Each path below is one point turned by a fixed rotation once a step. After each direction that follows a path, write how fast that rotation turns it, in deg/step (0 if it stays still).
Each turn is a multiple of 5 degrees from 10 to 175, or 0.
Each row of a path follows its step; steps can be skipped.

step 0: [ -5.7   4.4 -13.3  25.5 -26.3  12.2  -4.7  -5.2   1.6  -9.6  18.7 -11.5
   8.9  11.9  24.4  12.3  22.2  31.3  21.9  14.7   8.3 -15.9 -12.4  23.8
 -16.7  13.7 -23.3 -17.4  18.0   1.0 -14.8 -22.0 -19.9  -1.9  -3.2  -7.8
 -12.2  24.6 -18.7  11.2  22.7  16.8  16.3  18.0 -33.6   1.0  -7.3  10.1]
step 2: [ -1.7   9.0 -22.3   5.8  16.0 -11.2 -13.6  -3.5  -5.3   0.8  12.0   2.9
 -16.7 -34.9  -0.8  -3.1 -52.5  27.5  11.8 -31.6  -9.6 -18.7  15.0   3.6
   0.4 -12.7  -3.1   7.4  28.4 -20.0   1.1  -8.1   9.1   2.7 -16.6  -3.0
  -2.6  24.2  29.4 -11.2   0.0  15.8  -9.9 -19.2   9.2 -13.8   4.6  -0.3]
step 3: [ 15.3  15.1  12.7  -5.2  -2.0  -0.6 -18.0  41.3 -21.4  -7.9   8.8 -11.7
 -20.3   1.6   1.0  -9.2  20.1  40.0  16.2   7.6   6.1 -28.9 -27.2  13.5
  12.1 -10.0  -8.6  -2.9 -10.6 -17.3   5.8  -7.1  -0.3   6.0  12.1  16.4
   8.9 -11.1   0.5  17.5 -26.1  33.3 -11.2 -15.6  -1.9   7.2 -25.4  12.6]
step 4: [-12.7   4.7 -11.1 -34.4  29.4  -8.4  32.1  12.0  15.8 -21.3 -12.5  -3.7
  25.7  26.6 -15.6 -17.9  18.1  23.0  10.7 -15.4   6.0  -3.8   3.3  -2.8
   8.7 -38.9 -21.1  -3.7  11.6  13.9  -4.9  21.5   2.4  -4.8  11.9   3.5
   4.4 -12.1  19.2  21.2   4.5 -14.4 -14.7   4.1 -18.4   0.1  -6.3 -25.1]
step 5: [  4.1 -14.1   7.2  29.1  12.4 -36.9  21.3   0.0  -4.2 -40.4  -5.4  33.9
   3.9  -6.8  16.9 -33.4  -6.6  -3.1 -19.6  -2.6 -30.3  -9.3  24.4   1.5
  -4.4 -28.4  -3.4 -16.8  21.5  -3.6 -23.3  -6.2  -5.3   1.9  -8.8  -5.9
   6.2   1.3 -18.7   4.4   1.7   8.7   7.7   1.6  21.7  -8.9 -13.6  10.5]
step 6: [ -6.2  14.6   0.0  24.4 -10.8   4.3 -13.1  28.6  16.3  -8.4 -25.0  19.8
 -16.1   4.3  24.5  11.9  27.0  -0.9  10.5   5.4  32.7  -4.7 -24.5   0.3
  -3.5  -8.1  21.3  13.2  14.8  13.4 -12.9 -11.1 -30.6   9.2   7.6 -15.9
  21.6   3.3  13.5 -12.1  23.4   8.0   2.5   2.2  28.0   0.2 -32.3   1.6]
step 7: [ -2.3   0.8   8.5   0.8  32.8  -4.5  -2.8   9.1   9.8  -5.2 -18.8   1.0
  -6.2  11.1   4.3  26.9 -15.6  -6.3   2.0  -1.1  19.7  10.1  15.7 -31.1
  34.0   3.0  -0.1 -16.6   1.7  13.7 -26.0 -12.2   3.9  -2.0 -13.7  -6.4
  30.2  10.0  13.5  -2.4   5.5 -13.3 -16.1  -5.8 -52.6  33.8  -8.2   2.3]
step 9: [ -8.8  22.1  -6.7   6.6 -16.7   0.8 -21.2   5.1 -10.8   2.6  -2.0  13.7
   5.5  17.5  -1.8  -7.3  25.3 -23.8  38.1 -17.9   5.2   5.0 -27.2  -2.0
  36.3   6.5 -24.8 -10.8  22.4  11.8   7.3   1.0  16.0  -2.6   3.3   7.6
  -8.6  -1.9 -10.4 -20.5  -7.9  40.3 -25.8  15.6  23.8  13.8  10.6   2.8]
step 11: [ 17.2 -26.2  21.9   9.3 -26.6 -40.0  -8.0 -26.3   1.9 -14.7 -12.3   1.6
 -15.3 -28.5 -23.4  12.4  15.2   8.9  19.5 -30.9 -13.3   0.8   4.8  -3.6
   6.2  -9.1  25.3  -6.7 -17.8 -13.1 -27.1  13.3   2.9   5.2  14.7  10.5
  13.3  -1.6   5.3  16.8  -9.1  -3.3  -5.2 -13.3  21.8 -15.1   1.8 -13.2]
Speeds:
[  7.8  -1.9   7.0   4.5   1.3  -5.7  -5.2  -0.6  -6.5  -4.5   4.2  -3.3
  -2.3   4.8  -0.2 -10.4   2.4   1.8   0.7   4.0  -8.2  15.5  -1.4  -2.7
   3.0  -2.2   1.8   1.4  -2.5   3.2  -3.0   2.5   4.6   1.0   1.6  -3.0
   4.8   2.0  -5.6  -4.0  -0.7   4.4  -3.3  -9.1  -3.6  11.1   6.1  11.0] => 170
[  5.6   2.0   9.8   4.2  -1.5   0.6   4.6   3.3   6.2  -4.9  -3.7   0.4
   1.6  -5.6   2.9  -6.5   2.9  -5.2  -2.9   4.2   9.8   0.8  -1.0   0.7
   1.0  -0.3  -4.6  -8.2   4.9  -3.6  10.0   3.5  -6.1   9.4  -4.8 -12.2
   2.8  -1.0  -4.0  -1.3  -0.2 -12.2  -4.0  -7.8  -3.0  -5.3   1.0  -1.5] => 45
[10.1  2.2 -9.9 -4.7 -2.3 -5.0 -3.4 -6.2  5.8  1.4  8.0 -1.4 -1.3  1.6
  8.4 -1.7  2.2  5.0 -0.2 -5.3  5.3  4.9  0.3  1.7 -1.4  4.1  2.8  4.8
 10.4 -1.6  1.4 10.1 -3.2 -2.4  5.6 -5.2 -1.1  7.7  4.5  8.2 12.7 -0.4
 -2.6 -0.6  1.6  4.0  2.7 -7.3] => 170
[ -1.0  -3.0   7.0  -2.4  -5.7  -1.0   0.3  -7.3   4.7 -13.6   2.1  13.4
   4.2   2.1  -2.9   7.2   1.9  -3.8   3.2   3.8  -3.8  -0.3   1.5   9.3
  -4.4  -2.4   0.3  12.6   1.6   8.3  -8.0   3.8  -1.1   5.0   5.4  -4.4
  -1.1  -1.0  -4.4   5.4  -1.1  -0.9   3.4  -2.3  -4.9  -3.9  -6.7   0.4] => 60
[  1.3   2.5  -3.8   5.6  -7.2  -8.7 -12.9  -1.6  -3.8   3.8  -1.3   3.7
  -1.3  -5.0  -2.8  -2.8  -1.9   4.7  -3.6  -9.1  -3.3  -4.4  -1.4  -4.5
 -11.0   3.6  -8.8  -2.3  -5.8   7.2  -0.8  -0.2  -7.3   0.9  -5.9 -10.9
  -2.7  -1.3  -6.8   2.3  -4.4   5.5  -0.5  -2.8   8.6  -1.7  -4.3  -1.2] => 120
[-0.7  2.2 -4.6  1.8 -2.1 -1.9 -7.6  5.3 -4.8  7.3 -5.6 -0.1  4.6 10.9
 -4.3  4.3  3.7  4.3 -1.8 13.4  0.6 -0.8  0.8  2.0  1.6 -1.9  0.8 -7.4
  0.0  9.0  1.6  4.3 -2.4  9.5  2.3  2.7 -4.6 13.4  5.3  4.9 -7.2 -7.2
  0.6  0.0 -4.4  5.8 -3.4 -3.9] => 115
[ -2.0  -3.1   1.7   5.9   0.5   2.8  -7.7   3.1   0.0  -3.9  -1.7  -9.1
   5.5   7.8   5.6  -6.1  -3.3  -2.1  -2.4  -0.6   4.8   1.3   2.3  -2.7
   1.9   5.9  10.0   6.7   4.0  -5.1  -7.2  -4.8   6.1   4.9  -0.4  -8.0
 -14.2  -6.0   5.0   1.1  -6.9   4.5  -6.9  -0.6   0.2  -5.3  -5.9  -4.7] => 100
